Each row is where one point has got to under a steady rotation. How many steps took it there?
The counts run from 0 to 637.
[  3  40   2  -5  -7  -4   8  -4  -7   8  -9   2  -8  -2   5  -7  17  -6
  -4  -5  10 -18  20 -13  11   5   5  10  -4   4   1  15   1  21  -4  -9
  -8 -17  -1  -5   6 -16  -5   5 -17 -11   4  -9] -> 226
[  2   6 -18   1  -6  20   5  -9  -3  21 -22   9   4 -25  -8 -12  13  -7
  -7  -6   7  12  -2  -1  -5  -9  11  12 -17  13 -22 -18   2   2   2 -10
   6  -3  -9 -25  -6  -5   3 -12 -16   0  -2   7] -> 159
[ -2  20 -11 -14 -15   4   0  13  -6  25  -4  -2  11   6 -15 -17  -4 -11
 -11  -2  14  -3  12   1   8  22   9  15   1   2 -21  12   6   0  -1 -13
  -4  -2   1   1  15   1   4   9   4  -8  19  18] -> 178
[ 12   7 -11 -12  10  15  15   7  -4  17  -2  -1   0  12   6  -7  -7 -16
  -1  -1  -8  20   4 -13  14 -11  20   8  -8  -4 -17   7  -2  21  -3  -5
   5  13  -1  -2  -4  -9 -19  -4   2  18   7  28] -> 366
[-13  16   7 -12  21 -12 -13 -25  15  -4 -15  11  -6  -5  12  -4   7 -17
  -5  -6   0  12  11   5  -4  12  -8   7  -4   2   3  23  22  15  -3 -10
  -8  11   2 -23   5  -2  -6  -1 -11 -13 -12  23] -> 555
[ -3   5  -7   9  -5  -8  13  -3 -18   0 -10   2   3  -7  15 -13   8 -13
   5   8   5  15  16   8   4   1   4  -5 -29  -4  -2   6  10  15 -13 -13
 -21   6  12 -17  -7 -15   9  -1 -22 -12  -7  -5] -> 193
[  4  22  -8   0   8   1  12  -6 -13  -2 -13   9 -20  -6   6  -1  12 -17
 -18   0  -2  10   8  -1   8  -8  -4  -1 -25   4   1   8   9  32 -18   1
  -3   4 -10 -16  -3 -10  -6 -20 -15   0   5  12] -> 608
[  1  14   7  -3 -16   5  -9 -15   7  20  -6  -1  -6 -10   3  -9  -2 -12
 -14   9 -11   7  13 -19 -13  17  -9   6 -11   0  -8   8 -11   7  -9   1
 -28  -5 -13 -25  -6  -9  10   2  -4  12 -10  20] -> 504
[ 26   4   3  -1   7  16  12  -5   5  21 -12  10   8 -13  10 -11   7   4
   3   4   3  10  -1  25   3   9  17  16   7 -29 -20  -5  10   8   7   5
  -2  15  -1 -11  11  -6  -7   7  -7  13   0  14] -> 285
[ 15  -3  -1  -1 -15  30   7  -3   5  12   0  10  10 -10   8 -17   5  -5
  12  -2  -9  13  22 -12   0  -7   9  14   5 -17  -9  -2   5  -2  -5  -1
   5  10   6 -20   0 -21 -19  -5 -15  18 -12   9] -> 568
[  5  17 -22  -3  -6  10   4   7  -2  -1 -23 -11  -5  15 -16  -6   5  -4
  -3 -14   7   6  13  -4  11  18  28   2  -3   1 -14  -5 -10  18 -16 -12
   2   1  -5  -6  -5 -19 -12   6   4   0   9  21] -> 125
[-10  16   7  -6 -13   4  -2 -17  14   7 -20  25   0 -19  -1 -20  10  -4
  -8  -1   7  -5  15  -5 -10   8 -13   8 -13   9   3   6   8   5 -10 -12
  -7   3 -10 -22   1  -4   1  -8 -20 -15 -10  -5] -> 557
[ 13   9 -11  -6  -3   0   4   5  11  20 -21  11   6  -9  11   4   2   2
   5   6   6 -11  -4  23  19  -6  14  -9 -18  10  -1   4  24  26  -3 -20
 -17  14 -16  -7   1 -11 -12  -8  -6   3  -4   1] -> 244
[  8   5 -18  -4  -7  17   5   0  -3  20 -18   5  -2 -17 -12  -3  -4  -9
  -7  -6   4  18 -12   0   6 -14  22   9 -10  -1 -26  -6   9  14   5 -11
   2   5 -12 -20  -8 -10  -5 -15 -12  -6   3   4] -> 160
[  7  -9   8   3  -6  16 -11  -4   5  31  -4   6  16  -5 -18 -16  -3  -9
  -9  -9   8   8  12   1  12 -10   4  11  -4   0 -19  -1   7  22   0 -23
  -9  12  -4   3  12 -12  -4 -14   7  -1  -2   9] -> 213
[  5  20  -6 -15  13   9   1   0   1  -1 -21  12  -9 -17   1 -13  13 -20
 -14 -15   4  16   8   1  -9  -4  -4  23  -3   1  -6   4  17   9  -3  -5
   8   6   0 -25   7  -1  -3   1 -17  -4  -4  18] -> 357
[  4  13  16  -2 -10   8   6 -11   1  30   5  15   6   1   0 -36  -6 -11
  -6   8   2   8  17 -33  -9  10   4  -1  -2 -12 -12  -4  -9   9  -4  -6
 -17   1  -9   7  -2  -6 -11  -6   6   2 -15  10] -> 16
[  0   6   2  -4  16  -5   1 -21   3  10   8  13  10   9  17 -10   3  -7
   5  -6   1   0  14   4  11  15 -20   8 -11 -16   8  35   7  24  -2  -8
  -9  21   0   4   7 -15  -3   3  -8   1 -11   6] -> 350
[ -8   1 -17   6  -6   8  -4 -13  14  16 -19   3  -7   1   2  -5   3 -19
 -18   7  -5 -13  30  10  10   1  -3 -14 -11   9  -6  -1  15  10   0  -5
  15 -16 -16 -11   0  -4   3   0  -5   0 -10  24] -> 458
[ -7  13 -18   0   9   2   6  -2  12  -5  -7  12 -15   8  14   1   3 -10
   0 -11  -6  17   2  -6   0  10  -6   5 -12 -10   7  24   1  15 -11   5
   3  21  -2 -22  -8 -23  -9  -1 -13  18   1  13] -> 403
[-10  17  -2   9 -17 -11   8  -6   0  34   9   1  -1   2   3 -16  -2  -9
  14   5   3  -5   7 -17  -5  28 -13  -3 -19 -10  -1  16   1  14  -5  -8
 -19   5 -15  -6  -7 -21   7   5  -4  14  -7   3] -> 299
[-10 -10 -16   4  -6   5   6 -26   0  28   7  -1  23  10  -3 -10   0 -10
  -9  -1  -1   8   9  -3  -4  21  -5   5  -5 -12  -9  12 -11  -5   2   3
  -3   1 -10  -6  -7 -18  20   0  -7  16 -15  11] -> 301
[ -1  10   2 -16   7   5   3 -18 -11   6  -5 -14  12   3   1  -5  14 -13
 -10  -6   4  22  17  -1  -8  -1  13  29  -3  -4 -17  11 -15   3  -8   1
 -14   1  23 -19  10  -5  -2  -2 -13  -6 -12  23] -> 471
[-28  10 -13  -4   0 -15  13 -29   5  19  -9  15   4   0   2 -15   2 -15
 -14   5  14  -5   5  -9  10  -6  13   2  -9  13  -5  10  10  21   5  -9
  -4 -15 -16   7 -12  -5  -2 -17 -10  -9  -1   3] -> 511
[  6  15   0  15 -22  -2  13  -4 -13  26  13  -4   8   3   2 -21   4  -2
  -5  16  12   7   8  -8   7  24   3  -8 -12 -13 -18   0   1  10 -14   1
 -21   7 -11   0  -2 -14   6 -15  10   7  17  10] -> 131
[ -2   3 -11 -21  15   9   0 -17   5  -9 -25  16   5  -3  -3  -7   6 -17
 -27 -14   7  19   2  10   9  -3   6  12  -1   3  -4  15   8  21   1  -8
  -5   9   1  -8   1  -6  -4 -12  -8 -21  -4  11] -> 108
[-18   9  -7   3  -7   4   6  -7   9  17   2   8  18  -1 -14 -22  10 -19
   1 -18  20  14  15 -14  -1 -13   2  21  -3  11 -10  12  -4  12  -8 -15
  -8   5  13   3  -2 -10   2   1  -4  -8  12  -1] -> 62
[ -2  18   4   7  10 -15  17 -19   4  -2   2  12  -3   5  26  -2  16   3
   8   3   2  16   4   6   7  12   9   0  -7 -21  -1  19   7  15 -13  10
 -12  21   5  -8  -6 -17 -11  -8  -6  -1   2   8] -> 235
[ 16  17  -7  -6   7   3   2  15   9  10 -26   9  -8   5   7  -3   2 -12
   1   1   9  -4  -1  16  10   5  15 -13 -25   7  -4  -2  15  24 -10 -15
 -16   8 -17  -6   8 -11 -16   6   2  -2   2  16] -> 492
[  8  -5 -19 -19   4   5   8  -5 -16   9  -7   5  18   3  10 -21  -7 -24
 -10   0   7  21   1  16   8   6   5   1  -4 -15 -13  18   7  12  17 -23
 -18  19  -3   0  -4 -10   6  11  -7 -15  -5   5] -> 596
[  6   0  -6 -13  12  -2   3 -15  -1  14   7   4   5  12  19 -11  -2 -14
 -11  -2   0   3  -1  10  10  11  -8   9   1 -24   5  32  12  29  21 -12
 -11  19  -7   1  -4 -12   0  -1  -7  -4 -11   2] -> 349
[ -7   9   4   7  15  -5  -2 -16  12  23  10   0   5  21   3  -9   2 -12
   6 -15  14   0  12 -11   6  -4  -3   9  -3 -11 -14  12   9  25   3  -6
   8  -3   2   8  18 -25 -16  -9  -6   3 -13   8] -> 465
[-21  13  -8  -5 -27  10   6  -2  13  14  -9  21   9 -16 -13 -27   6 -12
  -9 -14  13   3  13 -12  -3   2  -2  16  -6   8  -1   6   3   7 -11  -9
  -5   0  -1  -3  -3  -2   5  -6 -19 -11  11  -7] -> 310
[  3  19  -5  -7   9   6   5 -10   4  11 -26  23 -15 -11   1  -1   5  -7
  -3  -2   3  -3  -2  -8  11  -9   8   2 -11   1  -6   5  15  31   6 -14
  11  -2 -18 -14   0 -15 -15  -8 -20 -11  -9  -8] -> 359
[ -8 -18  -3   4  -3  12  -8 -10  17  31   3   0  24   5  -7 -18  -8  -5
   7  -1  -1   6  15   2   2   3  15  14   8  -9 -17  -6   7  -4   4  -6
   4   6   2  -6   3  -9 -11  -7   2   7  -9  31] -> 417
[  0  12 -11   6   0  -3   4 -20  -5  11 -14  -9   7  -7   1  11  14   4
  11   6   1  -8  15   6  12   4  19   2 -14  14 -19 -17  14  12  -5  -4
   0  -9 -10 -28  -2 -10  -8 -13  -8   1  -9  22] -> 574
[ 13  -8  -2   6 -10  22  -8 -11  14  20  -9   5   7 -11  -5  -6   2   0
  -9  -8  -7   9   7  23  -2  17 -10  13   3 -19  -8   0   8   3   5   2
   2  13 -10 -20   5 -12   3 -10 -14  16 -10  22] -> 453
[-11  15  -8  -2  -2   1   3   1  10  19 -22  12  -7   3 -10   0  -2  -8
 -14   4  -7  -6   8   6  16   4   2 -11 -29  18  -6   6   5  20 -22  -6
   5  -2 -13  -6   1   1   1  -7   0  -1   9  26] -> 209
[ 16  12   5   3   9  -3  10 -15   2  10   0   1   1   1  18  -6  14  -7
   6   2  -2   0  15  -3   3  -2  14   5   3  -6   6  -8  11  19  -3  13
   0   7  -8  -8  -9 -12 -24 -14  -6  24 -10  38] -> 368
[ -3   5 -16  -5  -3  14   5 -12  -1  23 -10   1   4   9 -10 -22  -2 -17
 -17  -6   4  10   6  -8 -14  26  -5  11  -7 -12 -12  -3 -18   1  -6   8
   2  -2 -13  -3  -6 -13  11  11   1  17  -8  24] -> 53
[  7  19  -2  -6  20 -12  20   2 -12   2   7  10   5   1  16 -13  11  -9
   3   0   9  18  -1   9  12  11  14  11   3 -21  -8  13  17  15   1   2
   0  24   5   0  -3   0 -13  -5  -3  -1  21  15] -> 482
[  3   9   8   3 -10  15  11 -13  16  15  -1  23   7 -15  23  -1   0  22
   7  12 -14  -4   2  10  14   7   9   2 -15 -16  -9  18  10   0  -5   7
  -4   9   0 -20   8 -13  -9  -3 -10  10   0  -4] -> 485
[  5  -5  -7 -12   4  12  11 -20 -16  23  -3  24  21  -6  11 -28  -5   0
  -7  14  -1   4   0  -2   6   9  -1   1 -19  -8  -6   9  -6   2  13 -12
 -13  15  -9   1  -8  -3   5   7 -10  -2 -12   0] -> 149
